(in the rows, 128 means zero)
Which row each row swaps with, under one turn or mirror
The rows were stretched afterwards, more along some directions than others.
geli: [ 93 150  99 147 112 123 134 141 138  95 136  69 111 144 145 127]
Rel: [ 97 107 181 156 107 143 113 165 164 138 140 111 121 140 152 134]
dorun: [153 105 149 110 136 126 113 119 151 128 133 136 147 113 119 123]
sivu: [154 112  98 154 136 126 127 144 137 154 134 155 118 114 138 133]
ruve: [145 131 124  95 105 137 144 127 126 133 152 113 122 170 122 129]
fotod: [133 116 152 123 128 111 119 117 142 130 132 118 148 124 140 153]
tida: [134 150 115 118 113 142 119 159 134 109 131 135 124 158 138 116]
vugu: [127 156 124 110 109 149 128 131 119 104 119 122 131 175 126 106]
Dit: [104 130 117 116 102 126 118 123 136 136 125 123 126 126 130 150]
nofe: [121 158 134 137 127 127 136 140 128  90 143  95 135 144 121 124]
led: [127  96 132 151 131  93 131 161 133 132 126 138 150 126 142 158]
besul: [135 126 101 141 120 115 132 169 156  85 144  96 110 126 140 137]
Vilok: [146 126 126 139 131 108 127 146 115 124 132 136 133 111 109 133]
puli: [125 155  92 104  92 133 131 133 156 145 121 128 134 153 136 142]
neri: [120 125 103 118 117 141 145 154 157 114 136 108 131 141 125 118]
rak: [112 168 106 138 101 112 128 147 124 112 143 115 114 129 112 125]
biref: [138  86 115 136 136 101 140 169 130 121 128 126 155 124 129 124]
Duko: [121 111 109 161 131 140 138 165 111 109 140 150 126 111 129 116]
Tupu: [109 123 132 130 112 129 125 142 151 145 131  97  98 138 158 139]
sol: [128 120 105 108  98 110 135 132 141 156 125 102 129 129 151 158]
Zema: [142 142  90 124 121 120 139 174 165 114 140 120 135 109 100 110]
foz: [114 136 122 146 102 115 148 166 142 123 134  79 115 155 126 138]
repeb: [129 148 135 138 121 161 117 140 132 141 116 137 125 143 159 107]
Sir: [124 118 101 133 111 125 134 161 150 107 154 120 107 136 135 123]
vok: [130 158  97 114 132 144 115 141 102 101 133 122 123 130 129 100]
Sav: [147  90 116 106  98  94 149 144 159 122 148 136 147 142 102 146]
zom: [127 134 113 145 128 136 116 114 136 160 137 129 109 120 161 127]
katuk: [150 138 141 127 109 151 110 131 147 152 158 123  94 126 162 135]
Tizo: [101 146 135 124 119 122 129 138 143 111 114 111 134 154 118 108]
gofe: [131 127  70 131 101 111 142 124 138 134 157 110 120 122 125 144]
bena: [139 124  58 130 123 109 148 129 117 136 136 150 135 100 124 135]
kogem: [127  99 141 130 114 106 146 138 136 132 139 138 140 151 141 166]
voded: [151 120 153 116 112 150 120 170 157  95 144 115 124 146 126 109]
ruz: [106 114  76 158 119  99 131 147 142 151 130 123 125  98 136 151]
litu: [100 130 115 143 117 133 113 105 125 112 139 126 141 113 139 133]
Zubug: [124 139 103 118 118 127 133 131 108  73 124 114 140 140 103 108]

besul swaps with sivu
Rel swaps with rak
puli swaps with kogem

